In the rows, zero is written as 128.
Families of rows that turns and mirrors carry onto each other, the same ones carrying the whole set onto itself: the rest of each named row's family, in list order
5 families of 8 rows
Z231: [114 117 119 159  96 123 107 120]
Z779: [127 144  76 174 126 108 124 113]
Z195: [123 130  80 166 135 121 112 116]
Z156: [143 159 111 154 128  91 110  90]
Z555: [111 156 105 147 106 127 134  92]
Z859: [148 174 105 154 141 138 128 124]
Z36: [127 124 135 168  89 111 112 116]
Z651: [126 128 107 154 109 141 130 144]
Z849: [143 163 112 168 124 102  95  89]
Z762: [145 161 115 158 143 137 146 111]
Z129: [140 135 117 177 119 151 123 143]
Z621: [142 167 124 174 129 102 104  89]
Z309: [125 132 118 159 114 140 140 144]
Z201: [143 175 143 158 107 134 128 114]
Z217: [140 151 155 153 113 135 111 120]
Z869: [144 149 154 152 107 131 117 106]
Z86: [130 144 127 161 126 150 139 141]
Z435: [133 137  82 170 133 116 110 138]
Z105: [110 149 114 153 104 133 126  87]
Z764: [115 125 118 158  99 109  94 121]
Z109: [122 135 116 169  95 105  89 122]
Z95: [140 172  96 159 149 132 122 117]
Z388: [144 166 151 160 103 121 122 117]
Z399: [158 147 117 174 135 109 109 146]
Z90: [123 147  77 175 131 112 118 127]
Z59: [120 121 125 172  97 105 106 109]
Z4: [158 144 135 176 117 120  94 135]
Z990: [168 140 112 176 118 115 100 133]
Z848: [137 152 105 166 113  93  96  92]
Z460: [109 152  96 150 122 123 141  98]
Z741: [ 97 148 113 160 118 133 139 110]
Z635: [124 121  88 169 132 109 107 120]
Z92: [154 178 112 168 142 120 128 114]
Z363: [157 140 126 180 132 116 101 141]
Z151: [134 158 149 157 106 127 124  95]
Z484: [152 170 114 169 139 134 140 112]
Z164: [127 161 115 150 119  92 111  90]
Z256: [171 148 118 167 121 110  96 123]
Z194: [124 136 120 173 110 152 124 142]
Z745: [ 99 156 120 151 120 128 134 100]

Which other rows belong to the same family as Z109? Z779, Z651, Z762, Z621, Z217, Z105, Z399
Which other rows belong to the same family as Z4? Z231, Z86, Z435, Z848, Z460, Z92, Z151
Which other rows belong to the same family as Z745? Z195, Z156, Z859, Z388, Z59, Z990, Z194

Families of rows that turns and mirrors carry onto each other, the same ones carrying the whole set onto itself: the rest of each named row's family, in list order
7 families of 4 rows
Z45: [ 92 138 130 147 110 100 116 157 152 122 136 157 104 121]
Z503: [112 144 134 155  90 112 134 148 143 123 127 159  94 104]
Z42: [ 97 138 129 150  96 112 131 165 150 110 123 142 111 113]
Z179: [123 124  97 125  95 149 126 129 123  96 163 160 145 125]
Z489: [101 146 129 149 105 116 136 153 131 114 133 165  91 100]
Z127: [123 126 107 121 107 145 121 107 119  93 170 142 128 148]
Z705: [120 146 148 138 125 136 106 153 173 129 144 142 112 106]
Z336: [105 133 138 134  95 118 138 162 146 125 130 150  89 120]
Z918: [110 146 136 143 116 126  94 153 176 131 143 133 111 124]
Z746: [133 116 101 124 101 145 114 106 122 101 174 156 118 124]
Z633: [103 163 114 134  85 149 104  93 111 111 154 126 116 122]
Z433: [105 129 131 151 101 100 126 154 146 121 134 146  88 116]
Z78: [127 129  90 132  91 136 109 113 124  81 167 145 128 122]
Z176: [104 147 135 126 126 142  93 149 174 130 147 147 111 127]
Z683: [114 155 124 136  85 145 114  97 113 116 150 111 114 140]
Z291: [121 152 133 126 118 149  96 147 177 124 143 159 120 112]
Z673: [125 152 125 139  90 144 109 100  94 116 153 130 127 124]
Z730: [124 119 101 123 103 141 121 128 109  88 166 152 135 115]
Z550: [105 152 139 126 117 138  90 157 167 118 130 137 124 113]
Z826: [130 131 102 135  98 150 120 114 115  98 170 147 144 133]
Z624: [105 147 139 146 115 112 134 162 148 121 137 161 101 109]
Z188: [117 161 125 132  91 162 113 111 105 122 154 113 117 119]
Z462: [122 120  98 122 108 132 108 113 117  88 159 150 134 134]
Z733: [121 139 122 132 101 139 113  91 101 111 149 121 110 136]
Z102: [120 155 117 132  91 151 117  97 105 124 160 135  98 130]
Z189: [116 133 136 120 127 148  98 154 166 130 130 146 106 116]
Z754: [127 159 127 134  85 149 105 107 100 126 138 120 117 114]
Z74: [125 148 141 128 115 153  99 147 177 122 154 142 113 104]

Which other rows belong to the same family as Z733? Z45, Z127, Z918
Which other rows belong to the same family as Z336? Z633, Z78, Z189
Which other rows belong to the same family as Z746? Z42, Z550, Z102
Which other rows belong to the same family as Z291? Z503, Z730, Z188
Which other rows belong to the same family as Z673? Z705, Z826, Z624

Families of rows that turns and mirrors carry onto each other, the same ones carrying the whole set onto itself: the rest of each named row's family, in list order
4 families of 4 rows
Z261: [111 116 126  89 139 155 137 130 134 150 120 140 163 126 151 112 124 118
 153  95 135 135 117]
Z324: [112 137  90 143 128 139 136 113 121 130 132 150 131 112 127 106 119 164
 153 153 158 118 149]
Z912: [ 95 131 107 137 125 156 152 102 117 103 142 138 124 127 168 149 103 150
 107 157 103 116 144]
Z299: [ 96 130 108 146 130 161 158 112 102 113 129 135 112 133 141 156 104 150
 105 142 110 120 160]
Z343: [140 113 142 108 146 170 130 108  99 102 151 135 127 105 135 103 116 139
 123  93 121 103 130]
Z432: [139 117 152 120 147 168 137 130 103 108 143 129 126 121 150  99 127 138
 133  94 115  93 121]
Z712: [107 127 119  93 148 169 121 146 144 163 123 142 152 134 147 125 111 133
 146 113 129 142 126]
Z441: [ 96 141  88 146 137 126 146 108 124 131 132 161 131 110 131  95 116 163
 146 149 130 120 140]
Z359: [ 96 132 115 137 140 158 156 107 111 104 118 127 123 130 149 160  93 143
  94 136 107 129 134]
Z281: [138 123 148 101 141 184 142 120  99 125 147 121 125 117 132 108 123 126
 129  87 122 114 132]
Z791: [100 139  84 137 126 135 147 107 127 123 141 163 146 121 148 129 122 165
 141 156 139 107 149]
Z308: [129 105 146 100 131 167 139 110 106 112 141 122 133 109 156  97 119 116
 136  93 119 119 120]
Z973: [108 132 134 108 142 159 130 145 152 162 122 149 158 124 148 107 112 138
 143 104 114 133 111]
Z891: [109 132 131  94 146 173 124 132 141 162 126 146 143 116 131 115 110 117
 146 101 136 126 115]
Z875: [ 92 139  90 149 128 142 137 107 122 137 130 168 123 110 130 129 104 159
 141 149 148 112 150]
Z924: [ 91 132 110 141 154 148 161 115 102 107 121 129 112 142 161 143 108 143
 109 141  99 122 135]

Which other rows belong to the same family as Z432? Z441, Z973, Z924
Which other rows belong to the same family as Z712? Z324, Z343, Z359
Which other rows belong to the same family as Z261? Z912, Z791, Z308

Families of rows that turns and mirrors carry onto each other, the same ones carrying the whole set onto itself: the rest of each named row's family, in list order
4 families of 8 rows
Z763: [104 135 111 109 122 107 149 136 115 131 142 137 156 150 137 160 134 130
 136 138 139 149 125 110 127]
Z316: [162 146 140 145 163 110 142 135 134 142 132 110 146 134 156 132 112 116
 124 122 121 142 150 120  92]
Z436: [161 130 149 153 150 112 128 148 141 127 131 119 118 131 153 147 110 114
  96 130 122 137 154 137 117]
Z301: [139 137 104 118 128 137 140 129 107 109 133 125 129 144 156 129 133 162
 147 115 107 125 122 124 105]
Z55: [134 125 100  84 138 137 131 132 106 115 138 122 133 136 150 127 116 145
 126 117 120 118 120 155 122]
Z882: [117 116 138 126 127 112 144 124 120 140 155 153 140 137 137 132 150 106
 124 147 156 140 105 128 140]
Z454: [155 116 114  95 140 139 122 120 126 133 119 123 120 125 162 126 114 146
 140 127 118 132 119 160 101]
Z720: [115 151 109 138 148 126 133 110 137 134 135 104 108 127 138 136 117 135
 115  81 135 149 147 161 118]
Z761: [ 92 134 118 129 129 120 127 134 149 138 130 125 135 146  94 107 134 125
 130 121 176 147 131 146 119]
Z75: [115 140 118 137 113 111 133 131 130 124 118 132 124 131  94 118 138 130
 119 122 182 145 155 148 124]
Z327: [150 117 131 119 137 138 140 137 125 125 117 165 128 147 133 102 128 114
 136  93 138 114 145 101 115]
Z64: [102 112 146 119 110 136 108 130 105 128  97 144 133 120 140 119  80 126
 135 105 130 116 129 141 120]
Z139: [104 123 153 138 115 134 124 116 111 119  78 153 128 136 137  99 106 140
 121 116 130 121 152 135 129]
Z850: [ 97 118 144 160 122 119 149 118 137 112 100 107 154 120 154 120  94 110
 115 147 135 141 145 131 121]
Z629: [116 134 112 125 126 129 150 134 126 130 153 151 156 144 131 145 132 125
 112 149 136 134  89 131 128]
Z276: [107 120 137 156  99 103 139 120 143 115 129 115 145 137 156 121 111 107
 109 149 153 145 139 137 141]
Z996: [140 120 125 102 132 127 134 124  99 121 122 138 112 139 160 121 133 160
 144 133 116 125 107 141 109]
Z522: [146 143 138 135 148  95 135 127 147 135 135 116 145 150 164 150 101 111
 109 131 120 158 146 128 120]
Z640: [125 118 136 128 126 152 127 107 125 124  79 151 125 120 145 116  97 145
 140  96 136 123 132 139 127]
Z999: [109 110 129 108 130 111 154 137 123 129 141 135 145 133 145 150 138 122
 141 163 141 149 107 125 123]
Z401: [117 132 110 128 157 126 128 101 146 141 123  88 123 140 151 115  99 125
 107 105 130 155 130 157 107]
Z931: [118 150 114 144 156 128 130 105 133 132 121  95 118 135 130 103 114 150
 126 101 146 142 113 160 102]
Z182: [111 151 100 144 106 123 139 130 148 136 135 146 124 132 104 116 129 106
 127 105 165 136 134 133 101]
Z197: [ 98 130 153 138 136 146 112 124 103 117 101 141 132 147 123 100  94 142
 123 119 118 112 130 137 125]
Z562: [144 126 142 120 143 116 135 149 121 154 124 155 135 154 127 113 140 117
 122 105 144 128 166 104 113]
Z69: [152 117 136 124 141 121 139 145 115 141 104 157 119 127 126 126 114  97
 110 105 156 113 145 105 111]
Z949: [139 108 160 126 139 121 131 145  96 157 132 148 108 136 128 113 136 115
 123 114 143 125 155 116 108]
Z57: [106 139 133 139 126 129 118 126 142 127 137 161 134 144  95  95 132 106
 136 111 159 131 125 138 120]
Z995: [ 94 103 146 167 105 129 131 133 132 126 132 114 139 133 161 124 100 115
 102 138 125 134 119 132 128]
Z325: [133 144 111 158 148 134 149 104 132 127 106 100 117 113 127 128 119 151
 114 107 153 149 130 152 106]
Z544: [153 123 151 145 149 116 136 141 128 155 130 112 128 119 146 142 103 112
 125 143 124 148 141 130  81]
Z464: [ 84 115 132 141 129 127 137 130 128 122 114  99 155 144 136 115  85 109
 105 153 133 134 131 124 116]

Which other rows belong to the same family as Z544? Z763, Z301, Z75, Z197, Z949, Z325, Z464
Which other rows belong to the same family as Z761? Z316, Z139, Z850, Z996, Z999, Z931, Z562
Which other rows belong to the same family as Z882? Z454, Z327, Z276, Z522, Z640, Z401, Z57

Families of rows that turns and mirrors carry onto each other, the same ones carrying the whole set onto itself: the rest of each named row's family, in list order
3 families of 6 rows
Z994: [138 140 147 148 105  97 107 132]
Z391: [136 175 140 145 122 142 110 137]
Z773: [150 131 138 142 107 105 101 129]
Z606: [151 134 146 158 112 109 108 134]
Z634: [117 129 136 155 130 118 135  94]
Z645: [117 131 129 145 122 114 126  88]
Z38: [127 181 141 137 116 128 110 129]
Z584: [150 146 141 108 151 133 124 115]
Z835: [124 106 133 116 135 126 114 150]
Z224: [139 141 128 109 151 144 124 109]
Z326: [145 140 137 121 156 146 130 116]
Z937: [131 109 141 127 143 132 120 156]
Z112: [ 87 139 135 151 126 136 128 137]
Z273: [112 125 138 138 132 109 136  94]
Z853: [131 120 143 113 138 122 115 159]
Z91: [ 85 140 128 139 117 132 117 135]
Z181: [132 174 132 130 117 140 102 135]
Z357: [ 82 141 135 130 131 130 129 134]

Which other rows belong to the same family as Z38? Z994, Z584, Z273, Z853, Z357
Which other rows belong to the same family as Z224? Z773, Z645, Z835, Z91, Z181

Families of rows that turns and mirrors carry onto each other, the same ones carrying the whole set onto itself: the rest of each named row's family, in list order
4 families of 5 rows
Z11: [133 110  98 139 120 106 139 131 154 130 143 156 132 135 124 150 143 152
 141]
Z474: [140 105 126 106 113 126 130 114 120 107 110 145 115 155 154 126 152 138
 102]
Z723: [135 103 116 154 118 110 150 114 119 134 142 147 127 131 153 160 126 159
 124]
Z423: [153 117 126  99 134 119 147 149  99 129  96 125 128 114 133 107 128 119
 122]
Z185: [140 163 110 147 142 145 111 123 138 114 139 109 138 123 139 124 114 124
 107]
Z82: [118 123 145 153  99 112 106 129 126 123 137 155 123 105 110 116 102 140
 127]
Z950: [125 108 108 115 108 115 152 118 138 124 144 149 141 130 123 148 131 171
 125]
Z302: [113 132 137 148 115 117 118 126 148 107 145 142 119 119  96 110 120 130
 148]
Z382: [129 110 140 127 127 127 127  98  93 141 103 138 121 145 159 135 145 136
 115]
Z757: [134 105 128 121 152 128 126 136  98 132  93 114 123 114 142 135 111 103
 131]
Z693: [135 154 104 123 140 143 139 122 121 104 122 101 138 126 107 114 111 115
 114]
Z465: [135 158 111 132 156 138 129 136 142 117 132 109 135 127 120 119 130 106
 136]
Z783: [133 126 153 122 117 134  96 118 121 125 113 146 119 141 164 119 144 131
 103]
Z516: [127 143 129 139 150 141 131 117 122 116 134  88 131 109 132 127 101 130
 136]
Z88: [114 126 135 135 106 123 139 131 133  90 153 142 122 117 104 123  97 128
 126]
Z218: [117 111 127 166 113 117 121 108 127 106 140 127 111 116 114 130  95 151
 137]
Z548: [136 124 135 122 121 122 123 117 131 127 120 154 118 157 153 120 172 133
 124]
Z104: [146 113 114 119 137 114 112 154 115 150  90 128 138  97 126 121 112 125
 128]
Z935: [143 114 120 114 142 112 124 148 115 141  89 137 126 123 121 112 143 105
 141]
Z8: [136 117  94 134 124 119 126 127 140 147 134 151 151 128 142 164 129 156
 113]

Which other rows belong to the same family as Z783? Z185, Z82, Z104, Z8
Which other rows belong to the same family as Z693? Z474, Z423, Z950, Z88
Which other rows belong to the same family as Z548? Z11, Z302, Z465, Z935

